Look-ups in named tables: a row name and a column name give one cell, copied from the table.

tena =
,barop,tomodo,salik,munil
paril,-43.20,-58.72,8.98,-23.83
defu,-49.66,0.52,-73.67,-35.02
saf,-53.65,3.83,-83.93,-34.06
kad,-22.04,-45.88,-21.35,6.93
dirare,-34.74,-94.89,-17.48,62.97

What is the tomodo of dirare in tena?
-94.89
What is the salik of dirare in tena?
-17.48
What is the salik of kad in tena?
-21.35
What is the salik of saf in tena?
-83.93
What is the tomodo of kad in tena?
-45.88
What is the barop of paril in tena?
-43.20
What is the tomodo of defu in tena?
0.52
What is the barop of dirare in tena?
-34.74
What is the barop of defu in tena?
-49.66
What is the tomodo of saf in tena?
3.83
What is the salik of defu in tena?
-73.67
What is the munil of paril in tena?
-23.83
What is the barop of kad in tena?
-22.04
What is the salik of paril in tena?
8.98
What is the munil of saf in tena?
-34.06
What is the barop of saf in tena?
-53.65
Which row has the largest barop? kad

vunana =
|  | dalosep | noza | rigoz | tunov | kele | mot | bef | zesitol | loba |
|---|---|---|---|---|---|---|---|---|---|
| bobun | -1.45 | 2.73 | 1.89 | -2.43 | 1.38 | 1.45 | 1.87 | 5.79 | 3.61 |
| mit | 7.57 | 1.31 | 6.21 | 3.89 | 0.43 | 1.12 | -5.08 | -0.10 | 1.61 |
| kaseve | 1.82 | -1.84 | -1.83 | -1.30 | -2.91 | 2.56 | 2.36 | -1.63 | -1.90 |
| dov | -2.33 | 3.74 | -1.38 | 0.89 | 5.11 | -2.39 | -2.96 | -1.82 | 3.03 |
| gem | 0.60 | -2.42 | 5.39 | 5.75 | 0.14 | -1.19 | 1.98 | 6.91 | -2.49 |

dov, kele => 5.11
bobun, kele => 1.38
mit, tunov => 3.89
dov, zesitol => -1.82
mit, zesitol => -0.10
bobun, loba => 3.61
bobun, noza => 2.73
mit, loba => 1.61
mit, dalosep => 7.57
mit, rigoz => 6.21
kaseve, bef => 2.36
kaseve, noza => -1.84
mit, mot => 1.12
mit, bef => -5.08
kaseve, kele => -2.91

gug:
,mag,tozef,situza,lazod,geg,tiz,tek,gotekav,gupepil,gumeg
pim,26.21,39.80,36.70,61.03,11.52,51.83,51.65,57.09,75.71,41.79
zuf,24.76,50.28,29.66,57.93,21.46,57.16,56.73,55.37,74.93,48.37
nog,42.51,71.76,15.96,17.66,78.05,48.36,55.16,26.23,26.03,59.75
pirubi,22.54,59.74,29.60,46.31,64.55,58.67,35.46,42.77,23.31,42.84
bonav,52.02,36.47,29.16,33.47,1.16,31.68,74.89,42.29,95.01,55.54
kebopif,45.72,50.55,25.78,27.81,38.79,38.70,59.66,35.52,56.14,53.11
luzat,26.06,39.67,35.91,61.33,10.59,52.37,52.31,56.95,76.85,42.11
dokapu,33.92,40.77,38.47,43.43,38.26,43.08,38.18,42.39,39.86,38.43
nirode,44.57,69.63,17.23,16.24,76.55,46.28,55.14,24.64,24.78,58.96
nolapom,52.35,47.51,27.50,18.94,45.66,32.43,54.96,28.22,44.78,52.27
mas,41.53,38.38,37.83,35.16,38.55,35.98,40.37,36.79,39.40,39.47
surem,33.38,42.84,36.40,43.49,38.14,44.94,41.41,42.11,43.48,40.26

nog, mag => 42.51
bonav, mag => 52.02
nog, gumeg => 59.75
dokapu, tek => 38.18
pirubi, geg => 64.55
nog, lazod => 17.66
luzat, situza => 35.91
pim, gupepil => 75.71
zuf, tiz => 57.16
nirode, situza => 17.23
kebopif, lazod => 27.81
bonav, gotekav => 42.29
nolapom, gupepil => 44.78
pirubi, gotekav => 42.77
surem, geg => 38.14
mas, situza => 37.83
nog, tozef => 71.76
dokapu, situza => 38.47
dokapu, lazod => 43.43
surem, tiz => 44.94

tagut =
columns: vulezul, fep, dotalag, lugisi, por, parug, ginel
san: [278, 822, 687, 629, 555, 421, 572]
liv: [249, 707, 208, 679, 460, 610, 763]
fomam: [212, 718, 581, 279, 418, 792, 315]
matuk: [993, 739, 661, 889, 693, 272, 206]
nek: [762, 882, 713, 702, 341, 589, 587]
tek: [343, 696, 786, 471, 276, 735, 975]
toz: [978, 687, 802, 352, 262, 817, 692]
gevito: [379, 423, 217, 693, 964, 526, 561]
sul: [337, 507, 638, 648, 984, 968, 373]

fomam, parug: 792
san, vulezul: 278
liv, vulezul: 249
tek, vulezul: 343
toz, por: 262
matuk, lugisi: 889
matuk, ginel: 206
gevito, ginel: 561
liv, ginel: 763
tek, ginel: 975
nek, por: 341
toz, fep: 687
fomam, por: 418
toz, ginel: 692

Table les
,bobo,gadokos,tagezap,kulis,lubata,daga,bapor,gabog
non,114,132,112,134,83,146,70,89
zud,156,170,142,135,100,136,57,116
zum,161,156,156,131,116,99,109,155
zirofeg,160,147,153,115,147,96,132,160
nitovul,153,149,118,70,234,157,107,108
dovozi,137,160,112,115,132,176,39,73
dabedu,90,95,87,100,147,147,124,85
vipana,168,175,153,133,112,123,71,134

bapor of vipana = 71
gabog of zirofeg = 160
bobo of zirofeg = 160
tagezap of dovozi = 112
bapor of zum = 109
bobo of zud = 156
kulis of non = 134
bapor of zud = 57
daga of zud = 136
gadokos of vipana = 175
bapor of dovozi = 39
gadokos of zirofeg = 147
daga of zirofeg = 96
kulis of nitovul = 70
kulis of vipana = 133
gadokos of dovozi = 160

datonas.csv
,dubiru,limur,redipaf,lefepo,duza
pepape,3547,1759,3699,3690,2714
kas,4330,2909,4136,3408,4039
supo,1771,3854,2371,3895,3512
takor,3979,1859,3984,3621,2641
zin,4642,2344,4701,3003,6011
dovev,3722,3092,4047,3009,5016
gomapap,3509,7584,3215,4250,2397
tamo,5286,3135,4462,4420,3050
koz,5259,2819,4579,3680,3899
rer,3627,889,3882,3603,2972
risevad,3605,7334,3244,4485,1960

zin, redipaf: 4701
takor, lefepo: 3621
zin, limur: 2344
zin, lefepo: 3003
takor, dubiru: 3979
rer, lefepo: 3603
takor, redipaf: 3984
zin, duza: 6011
rer, duza: 2972
kas, limur: 2909
supo, lefepo: 3895
gomapap, duza: 2397
kas, dubiru: 4330
gomapap, dubiru: 3509
rer, dubiru: 3627
rer, limur: 889
pepape, duza: 2714

Table fuz
	disof	rog	led	giz
fosogib	132	181	195	95
giv	223	187	200	171
lidukeb	161	143	149	158
nit	144	155	128	125
pud	103	153	111	154
fof	104	160	114	167
vus	142	123	82	154
nom	157	147	119	168
lupale	129	173	173	113
kateve	169	142	158	139
rusimu	168	138	125	172
pel	155	129	150	133
mez	52	106	138	107
pof	228	211	218	188

rog of lidukeb is 143
rog of mez is 106
disof of pof is 228
rog of nom is 147
rog of fof is 160
disof of lupale is 129
led of kateve is 158
disof of rusimu is 168
rog of vus is 123
Which row has the largest giz? pof

fura
|  | zez | mataron | nit | nunip | megise | vefoz | sofi |
|---|---|---|---|---|---|---|---|
| fulapak | 156 | 153 | 174 | 102 | 168 | 90 | 64 |
| soganom | 199 | 158 | 165 | 94 | 161 | 106 | 48 |
| rodufik | 157 | 171 | 146 | 145 | 155 | 124 | 97 |
| per | 155 | 161 | 160 | 137 | 150 | 103 | 149 |
| vebapel | 208 | 184 | 128 | 158 | 109 | 149 | 158 |
| vav | 174 | 122 | 203 | 80 | 193 | 132 | 84 |
| vegupin | 225 | 228 | 80 | 201 | 75 | 130 | 128 |
| ligelil | 156 | 156 | 172 | 109 | 152 | 100 | 155 |
| peredi | 209 | 161 | 141 | 153 | 152 | 149 | 135 |

zez of rodufik: 157
nunip of vebapel: 158
megise of soganom: 161
vefoz of soganom: 106
nit of peredi: 141
mataron of vegupin: 228
vefoz of vebapel: 149

